In the rows, 128 means zero.
One turn moves each row of this set onto another row. After a few examples, where does it send each row asked below?
dupif: [154  96 132 167 120 105 154 141  99 127 143 139 122]
sif: [149 113 129 136 145 143 149 158  95 123 116 163 121]
buse: [174 100 139 159 115 156 135 140 117 133 124 147 138]
Gon: [144 100 131 113 126 150 129 156  96 117 139 126 103]
bepas: [149 107 119 143 178 125 135 150 110 100 131 129 132]
sesap: [134  94 157 132 115 121 138 149 143 135 142 144 100]
Tumir: [130 100 140 129 134 106 128 143 160 105 148 133 110]
gog: [150  98 122 103 120 145 128 149  99 108 132 124 110]
nar: [138 110 116 108 135 135 122 155 114  87 138 115 112]
Lud: [143 118 116 157 116  92 154 146 121  93 134 135 133]
Sikik: [181 101 121 146 108 145 132 132 129 113 116 144 151]
Supif: [155  86 121 147 119 158 129 141 151 114 122 165 122]
Puril: [151 126 125 165 140 135 125 148 149  88 128 126 148]
lig: [129 112 126 118 143 141 122 161 109  95 143 117 106]
fuv: [137 118 128 170 127  95 156 152 119 101 139 127 126]
pem: [142  92 133 118 121 102 131 137 160 104 140 127 119]
forun: [163 108 117 121 136 126 155 151 109 104  97 120 140]
gokom: [144 111 126 145 169 137 138 155 101 116 133 154 122]
gida: [152  77 133 166 147 152 126 145 153 120 132 124 120]
Biv: [143 107 136 174 128 102 155 151 107 119 143 129 121]
nazom: [147  89 134 161 138 146 133 154 163 108 118 110 125]
rizol: [155 107 112 150 109  96 153 136 114 100 134 148 134]
Lugul: [144 123 142 178 147 146 129 155 137 108 135 129 137]
gimu: [156 110 149 177 135 155 133 153 123 130 135 139 131]
novi: [159 112 124 125 129 138 158 155  98 117  99 145 129]
kuv: [146  99 127 149 118 147 139 155 166  98 106 122 128]
bupuf: [167 115 115 147 121 136 128 137 145  90 118 133 157]
torel: [133 108 133 120 137 148 127 163 100 110 143 121 100]
Kif: [125 100 152 136 130 114 132 150 152 120 150 142 101]
Ribe: [155  76 127 158 136 156 123 139 148 123 134 153 119]
tumoz: [161  95 119 154 110 102 151 134 103 118 139 150 129]
roba: [147 102 115 101 123 138 125 149 107  95 134 119 115]
zasi: [151  99 121 142 110 153 138 149 162 103 106 150 126]
Fabez: [152  85 136 115 106 108 135 135 151 118 131 130 115]
Pigi: [147  85 149 121 103 118 140 141 142 132 133 139 108]
bipo: [158 106 115 133 162 119 143 149 115  96 113 111 141]

Gon moves to torel
pem moves to Fabez
Now find these:
buse moves to gimu
Ribe moves to gida
bipo moves to forun
Lud moves to rizol

One turn moves each row of this set onto another row. After a few examples, where does it send each row asked below?
B: [144 119 120 150 106 141 135 141 105 133 105 117 139  98 153 118 134 134
 112 151 117 154 131]
L: [101 155 100 140 105 144 126 131 127 117  90 173 152 129 134 138 140 117
 124 139 123 164 151]
E: [147 130 127 128 123 127 136 125 111 129 120 157 129 183 130 136 124 119
 117 140 137 108 131]
D: [119 133 149 113 140 116 154 163 143 138 116 151 124 128 133 120 139  92
 127 164 139 138 158]
Y: [121 133 120 129 140 111 126 135 125 140 112 141 113 127 122 125 135 173
 135 143  92 132 142]
T: [118 146 102 144 129 141 104 142 113 129 116 188 113 136 124 131 145 119
 111 119 132 152 124]
C: [ 91 126 129 132 141 121 143 137 134 141  92 153 123 126 116 127 113 168
 138 129 125 112 139]
S: [ 95 124 123 122 128 126 125 143 136 131 111 141 130  90 133 121 113 160
 126 122  97 133 142]
K: [131 120 130  98 142 112 148 156 137 138 128 150 126 123 111 119 125  89
 115 160 128 145 150]
G: [105 131 133 121  96 147 141 135 128 120 106 153 158 136 155 133 104 105
 114 121 145 111 143]
J: [125 101 144 161 128 144 144 145 124 121  92 131 149 110 134 122 108 122
 119 123 149 127 122]
W: [155 117 116 155 127 122 141 136 103 151  95 128 126 141 112 121 130 140
 117 139 148 138 118]
A: [112 127 130  99 130 126 153 162 127 153 123 158 113 109 132 116 128  95
 111 165 141 139 149]
U: [143 142 112 112  93 133 112 138 108 131 138 142 133 132 158 125 133 113
 101 128 111 138 137]
Q: [112 119 115 146 139 155 130 123 122  98 106 192 136 142 121 145 120 116
 119 148 117 139 131]

D moves to A
L moves to T
E moves to G
Now find these:
Y moves to C
B moves to W

One turn moves each row of this set onto another row. After a few examples, where does it send each row asked below?
senu: [129 143 127 125 140 149 146 107 109 124 124 117 146  89 121 144 139 110
 156 135 144 108 141  82 147 123]
norif: [125 152 125 119 170 122 141 134  98 105 130 141 137 107 131 136 115 154
 160 120  99 123 107 101 126 121]
Rotaf: [141 155 113 108 126 171 143  94 109 103 110 127 109 135 151 116 134 154
 141 137 118 162 141  98 133 117]
Somim: [119 113  98 122 135 173 156 115  96 147 130 126 113  85 138 135 133 105
 151 143 134 138 126  92 125 137]
Sase: [108 159 102 103 151 141 166 136 121 115 118 117 129 113 118 113 121 124
 142 116 107 149 102 119 175 138]
malev: [122 127 122 124 120 150 150  89 105  90 115 146 124  91 140 148 136 128
 140 138 129 159 142 123 148  96]
Mubef: [154 126 135  80 139 151 165 145 122 117 150 147 120 110  89 120 150 139
 146 121 124 140 123  94 156 128]
sav: [113 125  93 114 132 132 139 116 133 127 131 134 138 118 110 159 176 150
 133 162 126 130 140 107 130 147]
gigup: [118 158 130 110 146 114 177 141 123 114 116 142 134 135 112 111 135 120
 123 131 118 131 123  99 153 149]
Gese: [126 134 121 133 110 132 167 105 118  92 109 155 131 113 146 151 134 137
 120 141 126 141 138  94 154  98]
zizug: [137 147 117 133 179 157 161 146 102  95 118 145 143 132 109 136 143 132
 175 132 119 144 115  98 133 131]
vavun: [112 117  85 118 126 124 149 123 123 125 127 119 133 117 111 160 181 149
 130 137 112 124 137 109 141 145]
tisad: [108 112 118 111 146 135 183 136 118 115 142 156 140 109 108 149 158 130
 164 115 127 144 122 111 169 150]
Vez: [124 123  93 101 124 157 125 135 102 133 134 110 105 135 123 139 151 141
 124 139 114 166 111 106 121 142]
vaso: [142 128 125 113 176 154 159 140  94 111 119 162 119 105 106 130 136 129
 135 147  99 120 112 101 109 133]
fef: [126 122 105 129 166 140 155 155 107 119 118 161 128  93 129 123 148 146
 166 115 103 149 128 111 101 126]
zikab: [130 156 102 114 116 139 158 111 113  94 113 150 128 113 136 187 159 133
 122 109 104 136 135 118 137 129]
kudug: [120 159 111 116 150 158 182 137 113 119 106 157 110 126 127 110 143 118
 128 121  99 155 131 119 140 167]
Nesa: [124 117 110 109 121 175 121 133 126 127 103 114 134 122 110 120 149 142
 126 154 124 147 119  95 145 120]
pon: [122 147  96 108 117 154 154 101 123 106 107 167 137 107 136 184 159 137
 133 128 108 137 139 122 127 132]
tipu: [153 122 124  92 107 147 150 119 101 108 111 121 118 144 119 117 146 135
 138 128 125 151 133  90 125 100]
vasi: [120 126 147 113 145 164 148 127  98 115 131 147 122 103 127 117 139 138
 169  97 116 163 135 120 159 145]
duso: [122 127 102  99 121 167 115 128 112 133 130 120 123 137 122 142 137 147
 136 158 124 164 108 104 128 134]
zuvi: [140 134  99 120 112 137 164 133 121 149 139 140 130 100 138 144 142 137
 157 126 128 113 147  71 123 122]
bomod: [140 146 141  91 138 138 179 115 103 109 146 177 112 112 129 147 133 140
 136 109 102 129 127 105 147 146]
puvez: [125 129 127 124 128 149 152  87  90  83 109 122 117 104 135 141 144 120
 137 122 123 156 140 121 151 105]
nelas: [113 138 123  72 154 140 143 133 111 133 145 146 121 105 126 136 141 140
 146 102 113 151 108 117 126 165]
Pime: [150 160 115 102 130 166 159 123 109 128 121 144 128 115 138 148 140 103
 150 124 144 139 135  77 102 134]
dase: [133 169 103  97 134 127 170 150 137 119 126 141 114 103 129 105 132 142
 134  99 100 151 130 113 145 126]
Pabe: [133 170  92 123 132 176 145 117 108 132 142 126 122  93 147 168 126 126
 157 118 121 135 126  93 142 138]
zuriz: [142 132  88 118 161 149 176 148 110 105 137 151 125  93 113 144 130 149
 163 128  94 132 105 103 142 105]
sobad: [ 96 131  76 111 132 154 162  96 125 110  97 141 139 103 145 165 156 134
 136 131 110 141 122 120 141 136]
fudap: [119 127 116 123 136 144 177 145 122 127 111 149 113  89 111  97 140 126
 122 123  96 138 137 118 161 133]
Zipov: [125 147  86  98 134 131 141 129 145 122 127 135 125 114 126 150 170 149
 109 150 130 147 130  97 111 138]
febug: [149 133 119  88 109 152 146 102 112 108 118 131 124 137 130 119 134 150
 154 141 128 153 136  94 127  93]

Zipov moves to sobad
tisad moves to bomod
Pabe moves to senu
Now find these:
tipu moves to Vez
duso moves to sav
gigup moves to kudug
zizug moves to vaso

One turn moves each row of this set onto another row. After a few examples, where does it send each row asked below?
noda: [149 138 125 125  97 138 136 133 133  94 148 109]
nezi: [149 126 122 134 119 164 114 126 146  86 118 134]
Beg: [138 146  98 145 135 133 119 139 126  97 108 146]
Taso: [139 108 106 137 118 128 144 123 110 118 132 126]
Panef: [109 148 140 115 110 130  93 135 112 122 119  98]
fono: [105 135 143 120 131  93 129 103 119 104 116 133]
vapin: [ 96 141 150 114 128 128 113 127 102 106 100 119]
tada: [100 137 160 117 130 112 130 104 114  97 114 123]
nopun: [148 130 141 134 122 170 107 117 141  91 117 120]
tez: [144 142 119 131 124 163 125 123 139  74 110 132]
nute: [150 130 123 128 100 158 139 135 133  91 131 126]
vusa: [107 136 143 124 141 104 122  95 125  92 128 113]
zufiv: [146 140 129 131 126 154 114 122 145  70 128 115]
ked: [111 130 146 118 141 135 115 133  95  97 102 119]
Guben: [145 114 102 134 107 136 142 132 127 106 135 135]
Gor: [116 175 148 126 100 125 114 129 118 125 114 122]
gimis: [120 170 157 134 121 120 104 103 141 111 114 132]
Bim: [140 120  93 133 113 121 124 136 124 113 141 118]
fer: [107 156 133 136 143 104 118 104 124 105 108 140]
lumem: [142 107 112 144 142 141 107 109 137 109 117 134]
pizap: [107 134 161 120 114 107 110 101 129 123 124 122]
Gusib: [121 127 146 120 116 131  89 137 110 133 111 116]
sazez: [137 121  98 138 142 138 100 127 137  91 122 126]
Bizo: [105 162 126 129 124 109 126 129 101 119 108 131]
Rufab: [147 123  98 135 101 128 130 123 135 121 133 135]
bib: [147 132 135 127  98 159 143 131 116 102 131 113]
Tifiz: [150 139 123 129  97 143 149 120 138  91 134 128]
Seru: [119 143 152 124 115 114  95 102 141 118 134 106]
fakol: [101 148 144 109 119 119 128 131  97 102 104 120]
nak: [104 137 151 116 114 122  92 124 117 132 109 118]
tenot: [145 150 103 140 104 128 121 146 128 122 126 139]
mame: [ 98 143 129 117 136 120 121 128  97  97 113 105]
Kod: [141 124  93 137 126 148 104 129 136 105 108 137]
pire: [144 110 102 140 128 141 115 124 142 102 122 141]
Guti: [112 153 155 112 107 132  92 130 120 118 104 117]
Dofov: [154 158 129 139 100 132 131 125 147 104 134 137]
Gizos: [115 139 155 121 121 109  93 102 142 119 115 130]
Norel: [120 126 164 122 136 114 136 103 118  89 123 126]
Guk: [147 156 124 143 130 137 128 119 145  78 118 146]
dosel: [130 124 165 124 111 111 109 106 132 128 134 121]

Gizos moves to tez
mame moves to Bim
Now find these:
pizap moves to nezi
tenot moves to Gor
bib moves to dosel

